In the data rows, zero lies at 4.5, halfway between 4 and 5.
Every row has a hidden score from 0 to 15. What is each row's score? 7 is about the middle.
[5 3 4 4 8 7 5 5 5 6 5 4] ~ 12
[9 7 3 3 5 3 7 6 5 6 5 0] ~ 3
[6 2 5 6 2 6 6 0 2 3 4 6] ~ 14
[5 6 5 4 4 3 4 3 4 4 4 5] ~ 5
[6 3 4 4 7 7 5 5 5 5 5 4] ~ 11
[7 2 6 8 3 6 7 3 5 4 4 5] ~ 14
[1 1 2 4 5 5 4 9 5 4 2 5] ~ 2
[3 4 5 4 4 4 4 6 6 5 5 4] ~ 5
[6 3 1 4 3 4 7 7 5 5 3 2] ~ 3
[5 4 2 2 7 4 3 5 3 5 4 5] ~ 5
[3 3 6 6 5 5 5 5 6 4 5 5] ~ 9
[4 5 3 2 5 4 2 5 3 4 4 5] ~ 2
[6 2 3 6 3 5 6 5 4 4 3 3] ~ 7
[3 4 5 6 4 5 5 6 7 5 3 4] ~ 5
[3 4 6 6 4 6 5 4 6 5 5 5] ~ 10
[3 3 5 6 4 6 5 5 6 5 5 5] ~ 10
[4 4 7 8 5 6 4 5 5 3 3 4] ~ 6
[5 6 7 6 7 6 4 6 8 6 6 2] ~ 8
[6 6 5 5 4 4 4 5 3 3 2 4] ~ 1
[5 5 4 6 7 5 5 8 7 5 2 1] ~ 1
[3 6 1 2 4 2 2 7 3 4 4 5] ~ 0
[4 5 2 3 5 3 4 6 4 4 4 5] ~ 1
[2 3 5 5 3 4 4 5 6 4 4 5] ~ 5
[4 3 3 3 6 5 3 6 4 5 4 5] ~ 6
[3 2 2 5 1 4 6 6 4 3 3 4] ~ 3
[7 7 5 4 5 4 6 4 4 4 5 4] ~ 6
[3 5 2 3 5 3 4 6 4 4 4 4] ~ 1
[3 3 5 6 5 6 5 5 6 5 5 5] ~ 10
[4 5 2 3 5 3 3 6 4 5 4 4] ~ 1
[4 4 3 3 8 6 3 7 5 6 4 4] ~ 5
[3 4 7 8 5 6 4 6 6 4 4 4] ~ 6
[5 1 5 7 2 7 7 1 1 3 3 7] ~ 15
[4 4 5 5 4 5 5 5 6 5 5 5] ~ 8
[4 5 2 3 5 3 3 6 4 4 3 4] ~ 0
[5 5 7 7 4 5 5 3 5 4 5 5] ~ 10
[3 5 1 2 3 2 2 7 2 3 3 6] ~ 0
[5 6 1 1 5 2 2 6 3 4 4 4] ~ 0
[5 6 4 4 1 2 3 2 2 2 4 6] ~ 2
[9 6 6 4 4 6 8 0 3 8 8 5] ~ 15
[6 4 6 8 4 7 7 3 5 4 4 3] ~ 12
[7 5 3 3 3 3 7 3 4 6 7 3] ~ 9
[2 3 4 5 3 5 5 5 5 4 4 5] ~ 7
[6 8 3 2 3 2 4 2 3 4 5 4] ~ 2
[8 6 6 5 5 5 5 1 1 3 3 4] ~ 8
[4 6 2 1 4 2 2 5 3 4 4 6] ~ 0
[4 5 7 6 6 6 5 6 7 6 6 4] ~ 10
[5 4 7 6 4 6 5 4 5 5 5 5] ~ 11
[5 3 5 5 3 5 6 3 3 4 5 5] ~ 11
[8 7 5 2 7 5 4 2 3 6 5 5] ~ 10
[3 3 6 6 3 5 5 4 5 4 5 5] ~ 9
[7 4 6 6 4 7 8 3 7 7 7 3] ~ 15
[2 3 4 4 3 4 4 6 5 4 4 5] ~ 4
[3 5 4 5 5 4 3 7 6 5 4 4] ~ 2
[2 3 4 5 3 4 4 5 4 4 4 6] ~ 5
[4 4 3 4 7 6 4 7 5 6 4 5] ~ 6
[2 4 5 5 4 5 4 5 6 4 4 5] ~ 6
[7 4 5 6 5 7 8 4 5 6 5 2] ~ 13
[3 3 6 5 4 5 5 3 6 5 6 5] ~ 12
[3 4 4 4 4 4 4 5 5 4 5 5] ~ 5
[6 4 6 5 7 7 5 2 4 6 4 5] ~ 14
[7 3 6 6 5 7 7 3 5 6 5 2] ~ 14
[4 3 6 5 5 5 6 4 6 5 5 5] ~ 11
[7 6 5 5 5 4 4 3 3 3 3 4] ~ 4
[7 4 4 4 8 7 6 5 7 7 6 2] ~ 13
[2 3 5 5 3 4 4 5 5 4 4 6] ~ 6
[5 7 4 4 2 2 3 2 2 2 5 6] ~ 2
[4 5 7 6 6 6 5 5 7 6 6 3] ~ 10
[3 3 4 5 4 4 4 6 6 5 4 5] ~ 5
[6 5 6 5 7 6 5 3 4 4 4 4] ~ 10
[5 9 2 0 5 0 2 5 3 4 5 5] ~ 0
[6 5 6 4 6 6 4 1 3 5 6 6] ~ 14
[7 6 6 4 7 5 5 3 5 6 6 4] ~ 11
[4 2 2 5 1 4 6 6 4 3 2 4] ~ 3
[3 3 5 6 4 6 6 4 6 4 5 6] ~ 11
[3 4 6 6 3 5 5 4 6 4 5 5] ~ 9
[3 3 5 5 4 6 5 6 6 5 5 5] ~ 9
[3 4 4 5 4 5 3 6 5 4 5 5] ~ 5
[4 6 1 1 5 3 3 5 2 4 4 6] ~ 1
[2 4 5 5 6 5 3 8 7 5 4 4] ~ 3
[7 7 5 4 5 4 4 3 5 5 6 4] ~ 7
[3 3 2 5 1 4 5 6 4 3 3 5] ~ 2
[2 4 3 5 7 5 3 9 6 5 3 3] ~ 0
[4 4 7 7 5 6 4 5 5 3 3 4] ~ 6
[8 6 7 3 5 5 8 0 7 8 9 4] ~ 15
[5 2 6 8 3 6 7 4 6 4 3 4] ~ 11
[7 7 5 4 5 4 5 3 4 4 5 3] ~ 6
[2 3 4 4 3 4 4 5 4 4 4 6] ~ 5
[4 5 8 6 5 5 5 4 6 5 5 5] ~ 10
[4 5 6 5 5 5 6 5 7 5 6 4] ~ 9
[2 3 4 5 3 6 4 5 4 4 5 6] ~ 8
[4 4 7 8 5 6 5 6 5 4 3 4] ~ 7
[3 3 6 6 4 6 5 4 5 4 5 6] ~ 11
[4 8 3 2 3 1 2 4 3 3 5 6] ~ 0
[4 3 6 5 4 5 5 4 5 5 5 6] ~ 11
[2 3 3 4 4 5 4 5 5 5 4 6] ~ 7
[5 5 4 3 6 4 4 5 4 5 5 6] ~ 7
[7 4 5 5 0 4 8 0 1 3 6 7] ~ 14
[5 6 1 1 6 3 2 5 3 4 4 5] ~ 0
[2 3 6 6 6 7 5 7 7 6 4 4] ~ 9
[5 5 5 6 2 4 4 3 2 2 2 5] ~ 3
[7 6 5 4 6 5 4 2 2 4 4 4] ~ 7
[3 3 5 6 4 6 4 4 5 5 6 5] ~ 11
[7 5 5 5 6 6 4 3 3 4 4 4] ~ 8
[4 6 7 5 6 5 5 5 8 6 7 3] ~ 9
[5 5 2 3 5 4 3 7 4 4 4 5] ~ 1
[4 3 5 6 4 5 6 4 6 5 5 5] ~ 11
[3 3 6 6 4 6 5 6 6 5 5 5] ~ 9
[3 4 1 2 2 1 3 5 3 3 3 6] ~ 0
[6 3 6 8 3 6 6 3 5 4 4 4] ~ 11
[5 8 3 2 3 1 3 3 2 4 5 6] ~ 1
[6 4 6 4 6 6 5 2 4 5 5 6] ~ 14
[6 8 3 1 4 1 3 4 1 3 5 5] ~ 0
[6 5 3 2 5 3 4 4 2 5 4 5] ~ 5
[4 5 3 3 5 3 3 5 4 4 4 4] ~ 1
[2 3 4 5 4 5 3 5 5 4 4 5] ~ 5
[5 6 1 0 5 2 2 6 3 5 4 5] ~ 0
[5 4 4 4 7 6 5 5 5 6 4 5] ~ 10
[5 3 4 4 7 7 4 6 6 6 5 4] ~ 10
[2 6 4 3 4 1 0 4 1 2 4 7] ~ 0
[5 5 3 4 3 3 4 4 3 4 2 5] ~ 2
[2 3 5 6 3 5 5 4 5 4 5 6] ~ 9
[4 5 7 6 5 5 4 4 7 5 6 4] ~ 9
[5 8 2 1 4 1 2 5 3 4 5 5] ~ 0
[2 3 4 5 3 4 4 6 5 4 4 5] ~ 4
[5 6 2 2 5 2 3 5 3 4 3 5] ~ 0
[3 3 4 5 3 4 5 5 5 4 4 5] ~ 6
[6 7 4 3 3 1 4 2 2 3 4 6] ~ 2
[5 3 6 8 3 7 7 2 5 5 5 3] ~ 14
[3 3 5 5 4 6 6 5 5 5 5 5] ~ 11
[4 3 7 7 4 6 5 3 5 4 4 6] ~ 12
[1 6 6 5 8 3 2 9 9 5 6 2] ~ 0
[6 5 2 1 5 3 4 4 4 5 5 5] ~ 5
[4 6 7 6 5 5 4 4 7 6 6 5] ~ 10
[5 3 6 7 3 6 7 3 6 5 5 4] ~ 13
[3 3 5 6 4 5 5 4 6 5 5 5] ~ 10
[4 2 5 6 3 5 5 4 6 4 5 5] ~ 10
[4 4 3 4 3 3 4 5 3 4 3 5] ~ 2
[7 7 8 5 4 3 4 1 2 3 5 5] ~ 7
[7 4 6 5 5 5 7 3 6 7 7 3] ~ 15
[9 9 7 3 9 4 9 3 9 9 9 0] ~ 14
[4 3 6 5 4 6 4 5 6 4 5 5] ~ 9
[0 3 5 5 5 5 3 7 6 6 5 5] ~ 6
[3 2 6 5 3 6 5 3 5 5 5 6] ~ 13
[3 5 1 2 4 2 2 7 3 4 3 4] ~ 0
[5 4 2 3 3 3 4 4 3 4 4 5] ~ 4
[3 2 2 6 1 4 6 6 4 3 2 5] ~ 3
[3 3 6 6 5 6 5 4 6 5 6 5] ~ 12
[4 5 2 3 5 3 3 6 4 4 3 4] ~ 0
[7 7 5 5 6 4 4 3 2 4 3 4] ~ 4
[5 4 3 3 5 3 3 6 4 5 4 4] ~ 2
[4 5 2 2 4 2 3 4 3 4 4 6] ~ 2
[5 9 2 0 4 1 2 5 3 4 5 5] ~ 0
[4 5 7 7 5 6 5 4 6 5 5 4] ~ 10
[6 8 4 2 4 2 4 2 3 4 4 5] ~ 3
[8 6 5 5 5 5 5 2 1 6 4 5] ~ 10
[3 5 4 5 7 5 4 9 6 5 3 2] ~ 0
[5 6 5 7 3 4 3 4 0 0 1 5] ~ 0
[7 6 6 4 6 5 5 2 5 6 6 5] ~ 12
[5 6 7 7 8 6 4 6 7 5 4 2] ~ 6
[4 5 7 7 5 6 5 5 5 5 4 6] ~ 9
[4 4 3 4 3 3 4 4 3 3 4 5] ~ 3
[5 5 2 2 7 4 3 6 3 5 3 5] ~ 2
[4 3 2 5 1 4 7 6 3 3 3 5] ~ 4
[2 3 4 5 4 4 4 4 4 4 4 6] ~ 7
[3 3 5 6 4 5 5 5 6 5 5 5] ~ 9
[4 4 5 6 4 5 6 4 5 5 5 5] ~ 10
[4 5 8 8 8 7 4 7 8 5 3 2] ~ 6
[3 5 1 2 4 2 2 7 3 2 2 6] ~ 0
[6 5 4 4 5 3 5 5 4 5 5 4] ~ 5
[6 6 7 6 3 4 4 0 2 2 4 6] ~ 8
[2 3 4 6 3 4 4 5 5 4 4 5] ~ 5
[3 3 6 6 4 5 5 4 6 6 5 5] ~ 11
[6 3 5 6 4 6 6 3 3 4 3 4] ~ 10
[4 3 5 5 2 5 6 1 4 5 6 6] ~ 14
[4 3 5 6 4 7 5 5 5 4 4 5] ~ 9
[7 7 5 3 5 4 6 3 4 6 6 4] ~ 9
[4 5 2 3 5 3 4 6 4 4 3 4] ~ 0
[8 8 6 3 8 5 5 3 6 8 8 3] ~ 12
[3 4 5 5 4 5 4 6 5 4 5 5] ~ 6
[2 3 4 5 4 4 4 6 5 5 5 5] ~ 6
[4 4 7 7 6 6 5 8 6 4 4 3] ~ 5
[8 7 5 4 6 4 4 3 3 4 4 4] ~ 5
[5 5 2 2 7 4 3 5 3 5 4 5] ~ 4
[5 8 9 3 6 4 3 2 4 5 8 6] ~ 10
[7 5 6 5 6 6 5 2 3 4 4 5] ~ 11
[5 5 7 6 5 5 5 4 5 5 5 4] ~ 9
[5 4 4 4 7 6 5 5 6 6 5 4] ~ 10
[4 4 7 7 6 6 4 5 6 5 4 4] ~ 9
[3 2 2 3 7 6 4 5 4 5 4 6] ~ 9
[4 2 4 6 2 5 7 5 4 3 3 5] ~ 8
[2 4 5 5 4 5 4 6 5 4 4 6] ~ 5
[4 7 3 2 2 1 2 4 2 2 4 6] ~ 0
[4 6 7 6 6 5 5 5 8 7 7 3] ~ 10
[4 7 3 2 3 0 1 4 2 3 4 5] ~ 0
[5 6 5 4 2 2 3 2 1 2 4 5] ~ 2
[5 4 3 3 5 3 5 6 5 5 5 3] ~ 4
[4 5 7 7 6 6 4 6 6 5 4 4] ~ 7
[6 7 8 5 3 3 4 0 3 3 5 6] ~ 8
[4 4 2 3 6 5 3 6 4 5 4 5] ~ 4
[5 5 3 4 5 4 5 4 4 5 4 4] ~ 6
[3 3 2 5 1 4 5 6 4 3 3 3] ~ 1
[4 4 3 4 3 3 3 4 3 3 3 6] ~ 2
[3 4 7 7 5 7 5 5 6 4 4 4] ~ 9
[3 1 4 4 1 5 5 2 2 4 5 8] ~ 13
[6 3 2 5 2 5 7 5 4 5 3 5] ~ 8
[5 3 6 6 3 5 6 3 4 5 5 5] ~ 12
[4 4 3 3 3 4 4 5 4 3 3 5] ~ 3
[3 3 5 6 5 5 6 5 6 5 5 5] ~ 10
[4 5 5 5 3 4 4 5 2 2 3 5] ~ 2
[2 3 4 5 3 4 4 6 5 4 5 5] ~ 5
[5 5 4 4 5 4 4 5 4 5 5 4] ~ 5
[7 8 8 5 3 3 5 0 2 3 5 5] ~ 8
[7 7 7 6 3 4 4 0 2 2 5 6] ~ 8
[2 3 5 5 5 6 4 6 6 4 6 6] ~ 9
[7 4 6 6 4 6 8 4 5 5 6 3] ~ 13
[4 5 2 3 5 3 4 6 4 4 4 4] ~ 1
[3 3 5 5 3 5 5 3 6 4 6 5] ~ 11
[5 6 7 5 5 5 6 3 8 7 7 4] ~ 13
[2 3 4 5 4 4 3 6 5 3 4 6] ~ 3
[4 3 3 3 7 5 3 7 4 5 5 4] ~ 5
[6 6 7 7 5 5 4 4 4 3 4 4] ~ 5
[7 6 4 3 8 5 4 2 2 5 5 4] ~ 9
[7 5 6 4 5 6 9 2 7 8 8 3] ~ 15
[6 3 2 5 3 5 7 4 4 5 4 3] ~ 9
[8 4 6 5 5 6 8 3 7 8 8 2] ~ 15
[4 6 6 6 6 5 5 6 8 6 6 3] ~ 7
[2 3 5 5 4 6 4 5 6 5 5 5] ~ 9
[8 7 6 3 8 5 4 4 6 6 6 3] ~ 9
[2 3 5 5 7 6 4 9 8 6 4 3] ~ 5
[3 4 6 6 4 6 5 5 6 5 6 5] ~ 10
[5 6 0 0 5 2 3 6 3 5 4 4] ~ 0
[3 3 5 6 4 5 4 4 6 4 5 5] ~ 9
[2 3 6 6 4 5 4 4 6 4 5 6] ~ 9
[3 3 7 8 5 6 5 6 6 3 2 4] ~ 6
[4 4 3 4 3 4 4 5 3 4 3 5] ~ 3
[2 4 5 5 3 4 3 5 5 4 4 5] ~ 4
[9 8 6 3 6 4 6 1 4 6 7 3] ~ 11
[4 4 6 7 5 6 5 5 5 4 4 4] ~ 8
[4 5 7 5 6 5 5 4 7 6 7 3] ~ 11
[6 5 6 4 7 6 5 3 4 6 5 5] ~ 12
[8 8 7 4 4 3 4 0 3 5 7 5] ~ 10
[3 3 6 5 3 5 5 4 5 5 5 5] ~ 10
[4 3 3 3 6 5 3 6 4 5 4 5] ~ 6
[3 3 5 6 4 5 5 5 5 5 5 5] ~ 9
[5 6 2 2 5 2 2 5 3 3 4 5] ~ 0
[4 3 5 5 3 4 5 4 5 4 5 6] ~ 9
[4 5 5 4 6 4 5 7 7 6 6 3] ~ 6
[4 4 7 7 5 6 5 4 6 4 4 4] ~ 9
[7 6 5 4 5 4 4 3 4 4 5 4] ~ 6
[3 5 2 2 4 1 2 6 2 2 3 5] ~ 0
[5 5 7 6 4 5 6 4 6 5 6 3] ~ 10
[7 6 5 5 5 5 4 2 2 3 3 4] ~ 6
[5 6 2 2 5 2 3 5 2 3 4 5] ~ 0
[6 6 2 2 5 3 3 4 4 5 5 5] ~ 4
[2 3 3 5 8 6 3 9 7 5 2 2] ~ 1
[3 3 5 6 4 6 4 4 6 5 5 5] ~ 10
[4 5 7 7 5 6 5 5 7 5 5 4] ~ 9
[4 4 4 3 7 5 3 7 5 6 3 4] ~ 4
[1 3 4 5 4 5 3 6 4 4 4 5] ~ 4
[3 2 4 4 1 4 5 4 4 4 5 6] ~ 8
[4 6 4 5 3 4 4 4 2 2 3 5] ~ 1
[4 4 6 5 6 7 5 6 6 6 5 4] ~ 10
[5 6 5 4 2 2 3 2 2 2 4 7] ~ 3
[5 5 2 2 7 3 3 5 3 5 3 5] ~ 2
[3 3 5 6 4 5 5 4 6 5 5 5] ~ 10
[9 8 5 2 9 4 5 2 5 8 8 3] ~ 12
[4 4 4 4 8 6 4 7 5 5 4 5] ~ 6
[3 3 6 6 3 6 5 4 5 4 5 5] ~ 10
[2 3 5 5 3 5 6 3 5 5 5 5] ~ 11
[5 7 3 2 3 1 2 4 2 2 4 5] ~ 0
[4 5 8 6 6 6 5 4 6 5 6 4] ~ 11
[3 3 5 6 4 5 5 5 6 4 6 5] ~ 9
[3 7 4 2 4 2 0 4 1 2 3 7] ~ 0
[6 4 6 4 7 6 5 3 5 6 5 5] ~ 13
[3 3 6 6 4 6 5 5 5 5 5 3] ~ 9
[3 3 5 6 4 4 5 5 6 5 5 5] ~ 8
[5 5 6 5 4 5 6 4 6 5 6 5] ~ 11
[3 4 6 6 5 5 5 5 6 5 4 4] ~ 7
[4 3 1 4 2 4 6 6 4 4 4 4] ~ 4
[8 8 6 2 8 4 5 3 6 8 7 3] ~ 11
[9 4 1 3 9 9 9 9 7 9 4 0] ~ 11
[7 8 4 2 4 2 4 2 3 4 5 5] ~ 4
[4 4 3 3 3 3 4 5 3 3 3 5] ~ 2
[3 3 5 5 4 5 5 5 6 5 6 6] ~ 10
[7 7 5 3 5 5 5 2 5 6 8 4] ~ 12
[2 4 5 6 6 6 4 6 5 4 4 5] ~ 6
[3 4 8 7 7 6 4 6 7 5 6 5] ~ 10
[2 3 5 5 3 4 4 5 5 3 4 5] ~ 5
[4 5 7 6 6 5 6 4 7 5 6 4] ~ 11
[5 2 6 7 4 7 7 4 5 6 5 4] ~ 15
[6 3 5 5 5 7 6 1 2 4 4 6] ~ 15
[6 5 6 7 5 6 5 4 4 3 3 4] ~ 7
[3 3 7 9 6 7 4 4 5 3 2 3] ~ 7
[3 3 5 5 2 5 4 4 3 4 5 6] ~ 8
[4 4 6 6 5 5 5 5 7 6 6 3] ~ 9
[4 3 2 4 2 4 5 6 4 4 2 3] ~ 1
[4 5 8 6 5 6 5 5 7 6 5 4] ~ 10
[5 7 1 0 5 2 2 5 3 5 4 5] ~ 0
[8 7 5 2 7 5 5 2 3 6 6 4] ~ 11
[3 3 6 6 4 6 5 5 5 4 4 5] ~ 9
[7 8 4 2 4 2 4 3 2 4 5 5] ~ 3
[6 6 5 4 5 4 5 4 3 4 5 4] ~ 6
[5 7 3 1 4 1 2 4 2 4 5 5] ~ 0
[5 5 2 1 6 4 3 6 3 5 4 5] ~ 3
[6 6 8 5 5 5 5 3 7 7 8 3] ~ 13
[5 6 6 5 6 4 5 6 6 5 7 3] ~ 6
[3 4 6 5 6 7 5 5 7 6 5 5] ~ 12
[3 2 6 6 5 6 6 5 6 5 4 5] ~ 11
[3 2 4 4 3 5 5 3 4 4 4 7] ~ 11
[7 8 6 3 8 4 4 3 5 6 7 3] ~ 8
[2 3 4 5 4 5 4 5 5 4 4 6] ~ 7
[5 6 7 6 5 5 5 4 7 5 6 4] ~ 9
[4 6 5 4 4 3 4 5 3 4 4 5] ~ 2
[4 6 4 4 2 2 3 2 2 2 4 6] ~ 2
[4 4 7 7 5 6 5 5 6 4 4 4] ~ 8
[3 5 6 5 5 4 5 5 7 6 6 4] ~ 8
[5 4 3 4 2 3 4 5 2 3 3 5] ~ 2
[4 5 7 6 6 6 5 4 7 5 6 4] ~ 11
[5 5 6 5 6 7 5 5 6 6 5 3] ~ 10
[6 3 6 7 5 7 7 4 5 5 4 3] ~ 12
[7 5 2 2 5 4 4 4 2 5 4 5] ~ 5
[0 3 4 5 3 4 5 4 4 4 5 6] ~ 7
[5 3 3 6 2 5 7 6 6 4 4 3] ~ 6
[5 4 4 4 6 6 5 3 4 6 5 5] ~ 12
[9 7 5 4 6 4 4 3 3 4 5 4] ~ 6
[5 3 3 5 3 5 7 5 4 5 4 3] ~ 8
[6 5 3 2 4 4 4 4 3 4 4 5] ~ 5
[3 4 7 6 6 6 4 5 6 5 5 4] ~ 9
[5 9 3 0 4 1 2 4 3 4 5 6] ~ 0
[4 5 7 6 5 6 4 4 7 5 6 4] ~ 10
[4 6 5 4 6 4 5 7 8 7 6 1] ~ 4
[5 7 1 0 6 2 2 6 4 5 5 4] ~ 0
[4 5 4 6 3 4 3 5 3 1 1 5] ~ 0
[5 6 1 1 5 2 2 5 3 4 3 5] ~ 0
[4 5 7 6 5 5 5 4 6 5 6 4] ~ 10
[3 4 5 4 3 4 4 6 5 4 5 5] ~ 5
[4 2 3 6 1 4 7 5 3 3 4 4] ~ 6
[4 1 3 4 4 6 5 4 3 5 4 6] ~ 11
[4 5 6 6 6 5 5 5 7 6 5 3] ~ 8
[4 3 2 4 2 3 6 5 4 4 3 3] ~ 3
[4 3 4 4 7 7 5 5 6 6 5 5] ~ 12
[2 2 3 4 3 5 4 7 5 4 4 6] ~ 5
[5 6 1 1 5 3 2 6 3 4 4 5] ~ 0
[5 3 4 4 7 6 5 5 5 6 4 5] ~ 10
[3 2 2 5 1 4 5 6 3 3 3 5] ~ 3
[3 1 4 7 5 7 5 7 3 2 1 5] ~ 5
[8 7 5 4 7 6 5 2 3 4 4 4] ~ 9
[6 6 1 2 5 3 5 4 2 5 5 4] ~ 4
[3 5 7 7 5 6 4 5 6 4 4 4] ~ 7
[6 2 3 5 3 5 3 6 5 5 4 3] ~ 5
[5 3 2 4 2 3 5 6 3 4 3 4] ~ 2
[6 5 3 3 4 4 4 3 2 4 4 5] ~ 6
[4 4 7 8 6 6 4 6 7 5 4 3] ~ 7
[5 5 4 3 6 4 4 5 4 5 4 4] ~ 5
[5 5 7 6 6 5 4 5 7 6 6 4] ~ 9
[6 2 4 5 4 7 8 2 3 5 4 6] ~ 15
[8 8 6 2 8 5 4 3 6 8 8 3] ~ 12
[6 4 5 6 3 6 6 3 2 4 4 4] ~ 10
[8 6 4 4 7 6 4 3 2 4 3 5] ~ 7
[3 2 5 7 7 6 4 8 6 3 2 2] ~ 3
[4 5 7 7 6 5 4 6 6 5 5 4] ~ 7
[7 6 6 5 5 6 8 3 6 7 7 3] ~ 15
[5 6 3 3 6 4 3 4 4 4 4 5] ~ 4
[3 5 2 2 5 3 2 3 3 4 4 5] ~ 2
[3 3 5 6 4 5 4 4 5 4 5 5] ~ 8
[5 3 3 5 3 5 7 5 4 5 4 2] ~ 7
[4 4 6 6 6 6 4 6 7 6 5 3] ~ 8
[6 2 3 5 3 6 7 2 2 5 4 6] ~ 14
[4 4 6 6 5 5 6 4 6 6 6 5] ~ 12
[3 3 4 5 4 6 5 6 6 5 4 5] ~ 8
[3 5 7 7 7 6 4 7 8 6 5 3] ~ 7
[3 3 4 5 4 5 4 6 5 4 5 5] ~ 6
[2 3 5 5 4 4 4 4 5 3 4 5] ~ 6
[7 7 7 5 3 5 4 0 3 3 5 6] ~ 10
[8 7 5 3 7 5 4 3 4 6 5 5] ~ 9
[3 4 7 7 6 6 5 5 6 5 4 4] ~ 9
[5 5 2 2 7 4 3 6 3 5 3 5] ~ 2
[8 6 8 6 6 6 7 2 5 7 7 4] ~ 15
[9 7 5 1 7 4 5 1 4 7 6 5] ~ 12
[6 3 2 5 4 5 7 5 5 5 4 3] ~ 8
[4 2 3 6 1 4 7 5 4 4 3 4] ~ 6
[4 8 3 2 3 0 2 4 3 3 5 5] ~ 0
[5 5 5 7 2 4 4 2 1 1 2 6] ~ 4
[4 4 7 7 5 6 4 5 6 5 4 4] ~ 8
[4 6 2 2 5 3 3 6 2 4 3 6] ~ 0
[2 2 4 4 3 4 5 5 4 4 4 6] ~ 7
[6 6 1 0 6 3 3 5 2 5 4 5] ~ 2
[4 8 2 1 4 1 2 6 4 4 5 5] ~ 0
[4 7 3 2 2 2 2 3 2 2 4 6] ~ 0
[2 4 5 5 6 6 4 6 6 4 4 5] ~ 6
[5 5 7 6 5 5 5 4 7 6 6 4] ~ 11
[5 2 3 5 3 5 7 5 4 5 4 4] ~ 9
[4 3 6 5 6 7 6 3 4 6 6 5] ~ 15
[2 4 5 5 3 4 4 5 5 4 4 5] ~ 5
[5 3 6 6 3 6 8 3 6 6 7 2] ~ 15
[2 3 5 5 3 5 4 5 5 4 5 6] ~ 8
[3 3 3 4 3 4 5 6 4 4 3 5] ~ 4
[4 7 0 0 7 2 2 7 4 6 5 4] ~ 0
[3 3 6 5 4 5 5 5 6 5 5 5] ~ 9
[6 3 6 8 4 6 8 3 5 4 4 3] ~ 12
[5 8 3 1 3 1 3 3 2 3 5 5] ~ 0
[3 5 6 5 7 5 3 8 8 6 5 3] ~ 4
[4 4 7 7 5 6 4 5 6 4 4 4] ~ 8
[7 9 8 3 3 3 5 0 4 5 8 6] ~ 11
[7 5 4 5 3 3 5 2 1 3 3 5] ~ 5
[4 2 3 6 2 5 7 4 4 3 3 4] ~ 8
[3 2 4 5 3 5 6 4 5 4 5 6] ~ 11
[5 5 2 2 7 4 3 5 3 5 4 5] ~ 4
[5 6 3 4 6 4 4 9 7 6 6 1] ~ 0
[2 3 4 5 3 4 4 6 5 4 4 6] ~ 5
[3 3 4 5 3 4 4 4 4 4 4 6] ~ 7
[2 0 3 5 4 7 6 6 4 5 4 5] ~ 11
[5 3 6 7 4 6 7 3 5 5 5 4] ~ 13
[7 3 5 5 5 6 6 3 4 5 4 5] ~ 13
[6 7 5 3 3 2 6 3 4 5 6 5] ~ 6
[6 6 5 5 5 4 4 3 3 4 3 4] ~ 5
[5 9 2 0 5 0 2 6 4 5 5 4] ~ 0
[4 4 3 4 3 3 3 5 2 3 3 5] ~ 1
[5 7 4 4 4 3 4 6 5 4 4 4] ~ 0
[8 7 6 5 4 4 4 1 3 3 4 5] ~ 7
[5 5 5 5 6 5 5 5 6 5 5 4] ~ 8
[3 4 5 5 3 4 5 4 4 4 5 6] ~ 8
[5 3 5 5 3 5 6 4 5 5 5 4] ~ 10
[9 9 6 3 9 4 5 3 5 8 7 2] ~ 10
[6 6 2 2 5 3 4 4 3 5 4 5] ~ 4
[8 5 5 5 6 5 6 5 5 5 4 2] ~ 7
[3 4 4 5 8 6 4 8 7 6 4 3] ~ 5
[4 5 7 7 6 5 4 4 6 5 5 4] ~ 8
[5 5 7 6 6 6 5 4 7 6 7 4] ~ 13
[6 4 4 4 8 7 6 7 7 7 5 2] ~ 10
[6 5 4 4 5 5 4 5 5 5 2 4] ~ 4
[2 2 4 5 2 4 4 4 4 4 4 7] ~ 8
[6 5 3 4 5 4 5 5 4 5 4 4] ~ 5
[4 5 2 3 5 2 3 5 4 4 4 4] ~ 0
[6 5 3 2 7 5 4 4 3 6 4 4] ~ 7
[3 2 5 5 3 5 5 4 5 5 5 5] ~ 10
[6 6 7 6 3 5 4 0 2 3 5 6] ~ 10
[4 5 3 4 2 3 5 4 3 3 4 5] ~ 3
[4 4 5 5 5 6 6 6 6 5 5 3] ~ 8
[4 5 7 7 6 6 5 5 7 5 6 3] ~ 9
[4 3 6 7 4 5 5 5 6 5 5 4] ~ 9
[5 8 2 1 4 1 2 4 3 4 5 5] ~ 0
[7 6 7 7 2 5 4 0 0 2 3 5] ~ 7
[5 5 3 2 5 3 4 4 5 3 4 5] ~ 3
[3 3 6 6 4 5 5 4 6 5 5 5] ~ 10
[3 4 4 5 3 5 4 6 5 4 4 5] ~ 4
[3 4 4 5 3 4 4 5 5 4 5 5] ~ 5
[4 3 6 6 4 6 5 4 6 5 4 5] ~ 11
[3 3 5 5 4 5 5 4 6 5 5 5] ~ 10
[6 7 4 3 3 2 4 2 2 4 5 5] ~ 4
[7 8 4 2 4 2 4 2 2 4 5 5] ~ 4
[5 8 3 1 4 1 2 5 2 4 5 5] ~ 0
[3 4 2 3 3 2 3 6 2 2 3 6] ~ 0
[7 4 5 5 5 6 8 3 6 7 6 2] ~ 15
[5 4 6 7 7 7 4 6 6 4 3 3] ~ 6
[5 5 5 5 4 4 3 5 3 3 3 5] ~ 2
[2 3 4 5 4 4 4 6 5 4 4 5] ~ 4
[3 3 6 6 5 6 5 5 6 5 4 5] ~ 10
[6 6 6 4 7 6 5 2 4 6 6 5] ~ 13
[4 3 2 4 2 4 6 6 4 4 3 4] ~ 3
[7 7 3 3 7 5 6 7 7 7 6 1] ~ 5
[5 7 5 4 2 2 3 2 2 2 4 6] ~ 2
[3 3 5 5 4 5 5 4 6 5 5 5] ~ 10
[5 5 3 2 4 2 4 3 2 4 4 6] ~ 4
[7 8 8 6 3 4 5 0 3 3 6 6] ~ 10
[7 7 7 5 4 3 4 0 4 4 7 6] ~ 11
[8 7 5 1 7 4 5 2 4 7 7 4] ~ 11
